In the rows, zero is written as 128.
Each named move below is a turn or a mirror, shown by a few rows before and after it. Which moves, in which order, take the first row of each later pair to the second? The first pair is answered.
K312 (before |-> after):
[ 85 151 160  85 159 100 112 126 108 123 171 113  67  81 159  74] |-> [ 94 149 158  77 144 103 102 123  97 132 149 116  64  70 158  73]
[140  77 120 124 102 139  97  99 112 114  93 118 135  95  98 126] |-> [108  82 127 139 160 128 126 106 151  97 169 103 148 133 103 139]
[111 159 103 123 111 155 124 153 124 166 140 112 115 135 133 124] |-> [107 160 106 123 118 155 128 155 125 164 145 112 120 135 136 127]
[ 98 104  92 145  89 141  86 133 102 144 104 141 145 134  92 111] |-> [ 74 110  98 156 135 130 111 139 133 130 162 128 157 162  94 123]
K205 (before |-> after):
[160 103 160 109 137 151 110  58 110  86 120 129 211 153 165 114] |-> [191 151 161 109 120 161 127  83  85 129  83 155 189 140 176 125]
[161  78 146 108 125 144  89  60 102  64  95 120 137  84 135  89] |-> [190 121 150 108 107 153 105  87  80 105  63 139 119  74 144  99]
[137 118 138 142 157 113 136 133 133 124 151 127 131 111  99 135] |-> [151 134 139 141 147 118 143 138 127 141 137 134 126 107 103 138]
[ 99 113 127 104 119 106 115 116 144 139 134 119  77 105 100  98] |-> [111 130 128 106 112 110 119 126 135 154 119 128  66 102 104 101]
K919 (before |-> after):
[110 103 130  97 130 101 109 102 140 102 144 110  99 108 117  99] |-> [140 111 152  97 146 113 123 100 132  96 140 108  99  90 121 107]
[132  95 151 151 153 144 122 104 145  74 175 102 165 139 142 122] |-> [160 114 161 151 159 158 135 109 130  78 166 110 167 129 151 132]
[158 183 129 144  91 146 153 164 108 179  93 150 115 113 126 143] |-> [121 168 102 144  69 132 133 172 120 186  97 151 116 136 120 136]
[148 153 158 151 176 147 170 130 129 123 153 127 174 156 155 145] |-> [145 168 147 154 162 148 165 140 123 139 150 140 177 173 161 144]
K866 (before |-> after):
[147 108 158 126 169 119 149  97 118  79 163 114 153  99 146  82] |-> [144 106 156 130 168 120 149  98 119  75 163 113 153 102 145  82]
[116 131 113 148 125 119 137 163 150 137 131 123 134 146 110 156] |-> [123 169 116 130 129 116 139 165 133 155 128 138 117 147 134 128]
[125 120 134  98 136 123 101  93 106 116 128 119 116 124 141  70] |-> [117  78 130 119 130 131 100  95 131  96 132  99 137 123 114 106]
[160 105 109 121 109 149 142 131 126 102  42 137 149 122 113 123] |-> [166 124 112 112 112 145 138 127 111 111  40 146 139 124 131 108]
K855 (before |-> after):
[136 133 139 120 160 129 131 111 135 102 155 124 154 137 128 121] |-> [100 135 120 116 141 107 120 125 146 124 158 126 131 152 119 114]
[112  56 118 111  98 135  85 113 147  92 101  94 109  85  75 120] |-> [124  52 124 112 107 138  88 110 141  81 102  95 125  82  81 118]
[164 162 157 118 157 156 126  99 100  99 149 145 153 122 197  76] |-> [ 95 154 109 126 128 132 112 115 125 126 174 149 158 175 190  67]
Then:
(two moves a pair)
[144 112 140 148  98 128 111 154 104 152  96 134 127 110 108 157] |-> [159 115 147 149 114 137 111 142  90 133  98 137 163 119 132 144]	K866 then K855
[175 137 161 119 144 172 124 101 117  93 123 154 189 150 170 107] |-> [ 74 107 112 115 114 126  95 119 165 113 165 140 157 191 139  92]	K855 then K919
[121 116 150 125 162 119 126 114 120 101 166 107 106 114 125 154] |-> [ 96 118 131 127 151 107 122 124 126 117 173 108 100 129 119 152]	K855 then K855
[130 164  99 151 101 136 138 159 111 167  96 159 161 165 146 140] |-> [ 85 139  96 122 101 102 118 152 142 168 122 131  70 128 103 121]	K205 then K855
[ 99 136 113 131 131 117 119 124 134 133 146 132 132 153 134 117] |-> [110 124 130 129 154 120 125 114 141 110 155 116 129 134 130 121]	K919 then K919
[112 139 127 105 120 113 113 128 138 144 140 132  82 117 128 100] |-> [140 103 147 121 131 134 124 120 147 115 133 108  99  96 103 132]	K866 then K855
[140 140 152 124 162 109 158 155 132 120 130 139 119  87 142 122] |-> [112 113 143 124 169 101 143 142 144  98 151 126 141 102 143 110]	K919 then K205
[112 153 117 109 127 121 114 119 115 131 128 146 136 145 152  75] |-> [103 127 120 106 141 116 108 111 126 110 142 131 131 139 140  74]	K919 then K919
[137 133 140 102 142 132 112 131 104 105 138 121  91 109 117 113] |-> [158 151 142 115 142 149 123 136  84 114 122 137 123 123 137 121]	K855 then K205
[128 102 128 107 106 136 101  83 118 100  81 124 134 114 147 127] |-> [103 126 139 125 164 128 140  99 151  89 154 107 145 149 155 146]	K205 then K312
[126 113 107 137 100 119 128 122 148 143 106 136 159 141 131 131] |-> [163 125 136 129 110 129 138 120 139 138  87 132 135 106 126 136]	K855 then K855
[120 108 121 151 135 128 147 127 150 133 152 122  80 103  80 193] |-> [148 103 134 164 153 147 160 116 140 104 155 124 134 115 101 196]	K919 then K855
[104 108 106 112 122 113 129  86 135 118 164  99 164 171 113 131] |-> [138 132 107 133  93 134 157 122 127 155 116 111 157 156  96 179]	K205 then K866
[ 90  96 108 121 105 112 100 122 138 131 125 116 133 137 111 132] |-> [140 142 126 119 101 133 124 139 111 161  92 135 105 110 120 149]	K919 then K205
[120  92 134 102 126 117  68  88 108  85 127 130 134  98 121  77] |-> [ 88  92 126 110 143 105  77  94 130  90 167 121 138 128 120  81]	K855 then K312
[104 138 110 131 135 128 105 137 140 144 151 131 129 140 132 125] |-> [143 144 126 124 127 140 104 126 117 143 112 132 115 100 131 124]	K312 then K855
[127 118 114 126  75 128 107 145 121 131  70 128 137 122 124 152] |-> [148 137 128 118  87 132 114 141 104 130  65 134 132 112 142 139]	K855 then K866
[129 101 120 126  99 123 100 110 115 117 112 111 147 142 128  94] |-> [158 131 127 128  95 132 116 126 100 135  89 125 127 125 135 100]	K919 then K205
[ 98  83 143 135 136 119 100 149 157 162 151  61 115  96  82 150] |-> [126 142 146 104 120 118  86 144 104 198 117  99  80  84 122  98]	K312 then K866
[122 132 108 144 111 151 128 150 125 146  87 163 143 124 120 148] |-> [107 140  97 131 107 141 116 148 120 153  95 167 132 128 129 127]	K919 then K866
[170  96 161 157 173 162 144 110 148  99 131  88 157 110  90 150] |-> [190 159 144 163 134 172 155 149 113 162  86 127 147 121 112 158]	K205 then K919
[ 74  99 119 152  99 146 118 132 140  95 122 130 168 139 135 140] |-> [125 149 136 150  91 163 148 156 114 134  85 149 138 110 142 159]	K919 then K205
[130 138 112 143 134 140 117 116  86 137 157 129 143 158 156  55] |-> [133  77 124 167 142 155 127 114 118 100 163  98 168 145 117 105]	K866 then K919
[106 133 118 149 146 113 130 136 144 128 151 118 129 149 130 124] |-> [130 144 127 134 129 112 126 136 124 144 112 122  90 108 119 122]	K855 then K312
[129 134 108 139  95 139 126 126 118 137 126 138 190 169 146 127] |-> [108  98 113 134 104 127 111 111 134 112 145 118 186 169 128 122]	K919 then K919
[110 142 105 129 145 107 152 134 155 118 179 140 170 162 163 116] |-> [124 119  88 108  71 109 104 121 121 136 101 155 149 124 150  94]	K312 then K919
[ 98 135 119 122 136 110 129 132 152 121 141 128 126 134 127 109] |-> [116 122 132 124 141 118 134 133 156 115 132 119 112 106 112 127]	K855 then K866
[131 111 142 129  88 150 101 133 120 111  89 161 149 122 144 134] |-> [ 96 100 124 122  77 135  87 138 134 120 101 154 127 133 133 129]	K205 then K855
[153 116 150 136 149 128 159 134 146 107 121 118 119  94  94 148] |-> [143 102 146 141 156 122 153 125 153  95 135 115 139 108  98 140]	K919 then K205
[143 138 140 114 159 119 121 130 124  97 135 114 109 155 139  99] |-> [129 138 128 114 151 112 117 136 130 108 139 118  96 160 135 101]	K855 then K855
[119 124 103 136 133 138 100 118 134 139 134 131 145 142 161 104] |-> [140 148 108 138 123 145 109 131 126 160 117 141 132 130 162 112]	K919 then K205
[145 190 139 103 119 117 150 144 110 172 121 143  46  93 130 119] |-> [183 118 169 146 159 165 166 106 120  79 129 119 180 111 137 159]	K855 then K866
[159 129 153 149 150 140 149 139  98 124 126 133 161 138 149 134] |-> [153 125 153 143 160 132 140 129  98 117 137 133 162 141 155 119]	K205 then K866
[124 127 107 151 110 135 143 156 136 142 118 128 136 124 125 144] |-> [118 108 105 147  99 135 129 145 138 131 113 128 141 121 119 137]	K205 then K312
[115 188 152  94 153 122 135 140 121 143 124 134 102 140 151  83] |-> [117 102 159 137 159 145 146 126 160  84 130  93 171 143 107 147]	K855 then K866
[134 141 121 116 112 116 108 122 115 113 141 132 185 163 163  99] |-> [140 157 123 119 117 118 121 134 114 126 141 138 181 166 163 108]	K205 then K312
[116  93 119 129 143 140 120 122 135 100 158 139 201 171 148 126] |-> [139 133 119 103 118 140 104 115  94 129 116 164 172 155 171  88]	K866 then K312
[ 96  73 115 174  99 134 148 166 179 129 127  99 142 134  65 197] |-> [140 184 119 111  86 125 119 156  90 198  81 167  72 113 149  94]	K312 then K866
[ 89 143 112 142 146  98 148 168 174 158 184 113  81 133 129 138] |-> [166 176 148 139 160 129 169 159 138 156 141 126  77  89 148 145]	K855 then K919
[ 86 143 115 143 160 111 148 140 160 138 182 128 129 180 136 133] |-> [109 136 141 140 187 118 157 126 157 117 190 114 125 159 130 138]	K919 then K919
[102  47 108 107 160 116 106  58 136  77 117 116 123 120 104 164] |-> [102 131 119  82 201  98 114  58 104 106 150 148  93 135 169 105]	K866 then K312
[139 133 139 132 114 133 130 146  98 169  79 144  91 115 109 155] |-> [100  66 132 141 123 122 115 119 136 119 115 111 122 125  86 162]	K866 then K205
[176 122 133 134 121 140 148 117  88 123 112 129 171 110 145 140] |-> [121 121  97 144  94 120 134 139 104 148 126 140 179 158 144 135]	K855 then K205
[ 97 163 112 121 128 113 118 142 140 166 146 129 101 154 154 111] |-> [165 162 148 113 140 139 130 120 109 142 104 131 100 106 163 115]	K312 then K855
[179 148 139 128 130 147 143 130 104 127 103 135 128 104 148 149] |-> [129 106 106 149 114 141 131 138 136 120 125 124 174 153 134 165]	K866 then K855
[107 185  84 126 111 109 114 152 113 185 123 179 136 188 154  78] |-> [ 64 105  80 139 126 100  96 126 159 125 165 140 175 198 124  86]	K205 then K866
[130 109 135 119 142 142 108 101 121  92 104  99 131  95 109 119] |-> [ 85 102 114 128 147 123 105 114 146  99 141  96 139 131 106 119]	K312 then K855
[118 147 123 135 101 135 105 126 109 161 151 166 180 164 167  91] |-> [116 135 119 130  97 134  98 117 111 153 144 163 183 162 164  87]	K205 then K312
[146 157 118 134 111 142 138 165 105 152 103 152 169 141 143 138] |-> [131 149 119 147 135 136 152 168 127 139 137 137 183 156 139 152]	K312 then K866
[148 186 119 129 106 137 123 130  75 151 105 180 174 176 196  93] |-> [161 205 130 115 102 133 128 138  67 169  92 180 124 144 185  93]	K855 then K855
[155 124 150 117 123 133 137 126 121 128 106 129 101 102 115 142] |-> [147 143 153 128 151 132 160 136 130 129 136 128 113 122 126 153]	K312 then K919
[158  86 153 131 121 146 117 115 118  94  97 113 110  73  96 139] |-> [179 125 149 127 117 158 123 126  94 116  81 133 106  77 119 125]	K919 then K866
[173 129 121 129 141 123 141 141 134 130 159 131 101 133 133 137] |-> [174 109 119 133 121 129 134 142 136 126 140 127 108 123 117 150]	K312 then K866
[134 130 132 165 142 158 161 148 147 112 143 124 201 158 137 178] |-> [147 165 144 136 124 138 165 175 139 159 115 126  81  96 106 176]	K855 then K855
[189 105 138 167 129 106 147 151 127 139 114 103 193 137  86 175] |-> [154  95 140 133 168  76 109 101 126 102 174 101 194 155 124  97]	K866 then K205
[100  98 130 118 134 121 121 122 135 116 136  92 104 102  99 113] |-> [157 119 149 133 144 156 144 120 106 110 112 114 155 102 128 128]	K205 then K855
[151 139 117 113  61 147  99 132  92 156  44 154 136 123 144 101] |-> [151  94 122 135  64 166 104 125 113 122  50 134 186 127 124 133]	K855 then K866
[146 112 129 153 118 137 161 141 143 124 124 134 136  98 111 169] |-> [136 106 118 152  98 137 146 143 138 129 113 141 150 107 114 165]	K855 then K312
[134 136 148 108 132 112 136 147 152 114 140 112  88 119 119 169] |-> [114 118 131 123 137 113 131 140 161  99 155 112 137 151 135 166]	K855 then K855
[139  86 152 140 130 118 144 111 127  93 132 118 138 106 120 158] |-> [149 151 145 115 119 111 136 117  89 136 122 153 115 114 162 110]	K866 then K919
[ 98 194  93 139 107 116 159 184 131 190 151 164 130 192 156 143] |-> [153 193 142 107 129 117 167 167 121 176 128 140  30  88 123 144]	K919 then K855
[110  85 102 160 135 169 123 113 117 107 159 119 169 170 136 130] |-> [108 154  98 130 123 149 117 127  90 159 151 149  94 161 159  85]	K866 then K855
